The rows of R fall into 3 groups, which share some directions, and each row is roughly a mix of its group's hidden directions.
R:
41 56 5 23 -32 20 -10 15 -9 16 3 -23 8
0 20 13 7 2 -70 -6 8 2 6 -18 -35 -27
-12 41 -20 -45 13 0 35 -11 2 20 41 -2 11
16 -44 4 -27 -26 -31 -2 16 -10 7 2 -32 -45
22 -29 -31 5 -1 -25 19 28 -9 -38 34 29 20
-50 -37 0 24 17 -50 16 6 -2 17 -9 -10 -4
33 -2 -16 -32 -2 21 -1 2 11 14 -41 13 55
58 -26 9 -4 28 -17 16 -1 -19 -15 27 20 -30
25 0 10 2 7 -43 -15 10 11 21 -36 -48 -30
2 -47 -22 2 13 19 23 20 -28 15 24 -28 39
-40 0 -8 41 -23 32 -36 18 14 27 -4 -22 1
38 -36 -4 -5 -44 4 9 20 -23 35 -21 -18 11
34 15 3 -25 -17 -15 12 12 36 54 -8 -20 -21
-20 -5 18 -30 10 -35 34 6 19 11 37 -15 41
2 -6 -30 14 33 -17 12 -4 59 -15 32 22 4
4 1 -3 7 17 58 13 13 -25 33 38 0 -29
30 -12 -18 -19 -12 -26 9 38 37 -42 -26 11 -2
12 55 -17 -16 -35 7 16 9 -21 23 -34 16 18
22 -29 -27 -9 -16 21 7 14 -43 14 -19 2 49
-11 -31 -13 2 -39 25 -2 -29 5 -2 -9 -55 25
12 -10 14 -6 -46 -6 -12 28 7 34 -10 -56 2
27 -21 -3 15 16 -15 -8 65 -3 13 11 37 -12
19 11 -20 -28 41 9 21 21 55 -20 -6 -4 -15
-4 28 37 -31 -26 37 -36 -1 -29 12 -14 -14 -6
-3 31 7 -60 -31 38 -11 12 -8 -1 -16 -20 9
-40 5 -2 3 0 -49 -5 -11 -2 -16 -48 -19 28
19 -37 4 -12 -17 -3 6 -9 -7 53 -29 26 36
43 27 13 15 -59 -23 -13 11 6 -11 6 8 21
36 -34 41 38 -8 7 -2 6 -4 5 -33 9 32
-21 -15 -18 25 29 -22 11 -12 -1 6 68 -8 10
17 -22 28 -7 3 -16 -54 39 -18 -25 26 5 -1
11 35 -15 -19 3 20 -40 -18 -16 -8 -7 40 -42
21 -41 15 -35 -54 -6 7 19 -9 9 -14 -20 16
38 17 25 3 -2 -50 -1 -37 27 14 11 3 -26
-29 -6 -25 1 -9 14 29 -54 16 -7 -17 -38 22
56 3 22 4 29 33 30 -16 -5 1 24 18 18
-12 35 25 36 32 -27 1 -8 4 20 7 20 -45
29 18 10 -39 -41 19 7 -29 -30 33 3 -6 14
-35 -28 -11 23 35 -32 -5 9 -22 -19 -37 -21 15
17 -52 9 -13 8 4 49 2 26 18 -21 24 15
4 15 -31 -21 -32 37 -19 34 0 35 -32 -11 9
10 -59 13 46 6 1 -9 34 -3 2 23 -18 -4
-27 -30 -3 -17 -12 -23 11 -6 19 -1 -17 -39 55
-12 26 -2 25 -33 24 -1 -39 24 17 44 -19 -14
-6 13 -20 -19 19 2 59 15 8 41 -9 27 -20
13 -26 16 31 -35 -11 27 29 2 39 39 -3 5
-7 -35 -25 25 -2 -25 14 -22 32 -50 -12 -16 13
16 -44 14 43 10 7 -13 -12 -29 41 -19 14 7
21 8 -33 -35 -4 22 6 -8 -22 30 8 52 -20
4 34 24 -52 -4 -11 -14 31 -38 0 28 -3 -6
-40 39 -10 -11 24 -16 -13 -41 -37 -22 -10 -2 -1
-27 -7 -7 -23 27 25 15 -43 -49 1 -13 0 25
-6 -40 -5 -3 9 -11 39 29 35 10 -19 -29 34
-16 12 24 64 -8 -7 -14 -15 -23 -20 -22 21 -25
31 -23 7 18 20 -3 -3 -23 34 56 -28 8 -3
60 15 -2 22 41 6 -6 -3 -6 -25 -17 30 -1
-9 -16 -4 -41 10 -37 -1 0 -18 -33 32 -37 25
6 9 -16 -43 -18 36 -44 -13 14 -5 -42 8 3
-37 35 -5 -12 16 0 20 -8 -2 30 -37 26 -39
32 -31 -34 -23 9 16 5 16 48 8 -5 17 31
-4 26 -8 5 -21 -21 11 -14 -52 -9 -15 -9 54
-9 -43 -25 33 -32 31 -4 -21 19 -20 -5 -24 24
-2 16 -18 -18 -7 -1 32 -9 -51 -36 21 33 23
21 1 23 -37 -4 -17 -3 15 -19 58 -12 -33 -7
25 -12 7 27 -29 25 -50 24 -7 0 38 -14 -14
-7 -1 -33 30 15 32 20 -17 36 34 29 23 9
-20 21 10 -1 -8 32 11 -14 -9 -48 26 -21 -45
3 32 15 16 -14 -36 32 -20 -36 30 19 -4 -31
-17 20 1 -38 -6 -4 31 7 -37 -10 -54 -17 3
10 -2 -9 0 -3 30 -2 -9 -40 33 41 37 -33
-16 -15 0 18 -23 41 1 -46 -41 19 0 -14 25
2 -7 15 19 -40 -46 -21 44 1 5 -12 -26 21
16 -19 -13 -7 -17 7 -22 37 -6 -61 12 -14 -30
2 27 29 -36 -37 19 -12 -5 -26 15 -37 -29 -9
45 -50 -2 1 -15 -35 -8 30 19 -4 -24 -12 2
38 14 -2 -20 -3 -3 -10 54 27 -9 5 43 -14
13 -25 22 14 0 -47 -23 -7 37 -44 -17 8 -1
-20 31 -1 32 -6 -5 0 49 23 -17 10 8 -46
-10 53 -5 -6 -15 -16 -29 14 35 -25 -16 -38 6
48 25 3 2 -29 -22 9 -23 35 13 30 19 -21
-6 -32 -41 2 5 24 1 16 55 -25 -3 -2 25
-25 18 -17 15 -20 -42 -8 41 19 8 -30 -34 12
15 23 34 27 -12 32 20 33 33 12 18 -33 -10
33 -32 -17 -25 -16 -38 6 7 42 -14 1 -33 12
45 6 -19 -37 2 -12 -16 -15 30 -37 22 28 -1
-13 -51 -4 14 -22 -22 26 10 -22 43 21 3 21
23 -9 17 40 24 2 -5 25 15 34 49 -21 3
24 -22 -3 32 -8 49 -27 33 13 24 10 -7 26
8 -10 -28 -5 -5 5 -27 22 13 10 -44 23 55
-31 24 -5 -24 21 52 11 1 6 29 -31 -11 -23
-13 10 17 10 -29 14 -35 16 34 14 17 -48 -29
16 -38 0 -6 -31 28 3 33 31 48 2 7 -11
22 -53 8 -16 -35 -5 0 7 -9 40 -25 10 25
-19 62 25 26 3 21 8 -7 -33 7 -16 -4 -22
7 -2 -4 -15 2 59 9 32 35 25 9 -33 -5
-5 -13 15 17 33 8 -1 -6 21 -20 -43 23 53
-46 19 -20 -3 -8 23 3 -3 -8 -46 41 22 -8
-67 -24 -8 -9 9 2 -3 15 30 -5 31 -19 12
-24 34 17 -7 0 -3 24 7 49 22 -36 2 -32
-26 32 -3 -3 -35 -18 -5 -30 -20 10 -50 -3 -28
30 -55 -17 7 -11 -1 14 17 -26 19 36 15 23
35 -50 19 6 30 -7 -8 25 24 -11 -24 -9 29
-2 26 -38 -34 -41 -1 -2 6 -27 -3 34 6 -33
-29 -16 8 46 33 -1 -24 -36 11 5 39 -9 1
-47 15 13 18 39 -40 0 -16 25 5 -27 -10 9
-24 -15 11 -11 5 -20 -5 -48 -19 -32 -18 -15 47
-20 -7 -12 -26 22 17 -1 -37 -28 -20 29 -32 38
8 -4 -9 25 -2 -21 -29 58 21 10 26 -16 32
-19 -11 -39 -7 29 1 -28 -3 14 -14 -53 31 10
-58 -2 -11 18 3 10 -30 -2 25 7 -44 -22 -3
34 -43 23 -22 24 -42 20 7 0 -30 -7 9 10
-40 -28 16 -22 -14 -22 36 -32 -21 5 21 28 -8
20 19 -13 -30 12 9 11 1 -8 -54 31 -12 -42
-34 -11 -6 -13 22 28 27 -29 -45 25 25 -12 14
-11 34 15 -2 24 -48 0 20 12 -41 3 12 -34
-1 -16 -47 -52 -9 -34 11 -9 11 8 -6 17 30
-8 14 33 17 -23 57 17 -37 -14 -15 -18 -4 -8
-20 19 -9 -22 8 -34 0 -16 20 -38 -27 -31 40
25 -18 24 14 51 -9 23 -3 10 13 51 -6 -12
-3 5 3 19 55 6 -10 -18 2 2 28 57 8
-11 -31 -36 4 11 -20 19 34 35 -43 -17 -11 9
-16 -22 23 13 50 -1 -24 -8 -51 3 -3 22 17
-19 -61 23 43 11 -12 10 22 4 16 7 -20 -4
-5 18 -8 -13 3 33 23 -17 -33 18 60 -18 14
-54 6 -9 -17 28 15 30 -11 -14 27 -38 -13 2
42 12 -21 14 -35 1 -22 28 -36 10 -15 36 -2
-18 -8 -34 31 -7 5 20 6 -5 -3 70 1 8
44 -21 4 0 38 42 0 20 26 -13 8 -7 32
14 -23 27 32 30 38 -3 21 27 -26 14 -16 27
-13 6 10 5 -26 18 24 -24 -29 23 54 8 -34
13 13 28 17 3 35 -25 -26 -35 26 4 45 0
-3 -21 -17 9 4 37 -23 49 23 29 37 0 7
-15 -9 -7 19 44 -58 -2 -3 6 32 12 25 -4
23 -21 -19 -22 28 -1 14 6 -10 -21 58 27 -22
-30 -16 -1 41 -27 55 -28 3 0 20 -5 -7 -11
-63 -34 -5 15 -25 10 -26 8 3 -18 -14 -9 -23
37 -37 -6 -5 -19 -13 17 26 -22 7 -55 5 9
-14 5 -42 -32 8 -15 -25 39 31 -8 -7 -14 35
-15 4 -31 0 21 -49 -29 45 21 -18 12 -4 13
-8 32 -39 -26 -10 23 -20 20 14 1 20 -44 -28
-47 -21 -3 -15 6 -8 3 -3 25 39 -41 14 -30

One row of each group comes first, with its name. Which group is each row after those in?
30 23 9 19 -33 -3 -16 35 6 38 2 -36 26 -> <109>
-10 -47 16 32 28 8 6 26 13 18 -21 12 -41 -> <49>
19 3 10 43 18 -28 7 -42 16 -14 -16 43 -17 -> <94>

12 -6 -46 -31 16 33 -34 22 5 5 -28 16 -23 -> <49>
-22 -30 -4 13 44 -51 24 -8 2 -17 29 -1 -7 -> <49>
18 -9 -20 -36 -1 -15 -11 46 29 9 14 -38 28 -> <109>
3 -15 12 -10 -32 -41 10 11 -19 26 40 -24 -38 -> <109>
23 3 -31 14 10 -26 -37 5 -7 13 -55 25 -11 -> <109>
14 -62 29 18 -23 -22 -18 1 34 -8 13 0 7 -> <49>
-3 29 13 -47 -28 1 11 5 -56 -17 -15 -11 5 -> <94>
7 -23 -27 8 -35 -22 -34 28 -22 17 -41 20 10 -> <49>
2 -15 -31 -1 -8 58 -15 16 1 18 48 1 -14 -> <109>
9 -3 6 36 -12 -48 -13 40 -13 0 46 9 2 -> <109>
-8 -3 -37 -53 -14 32 9 5 14 34 11 -19 24 -> <49>
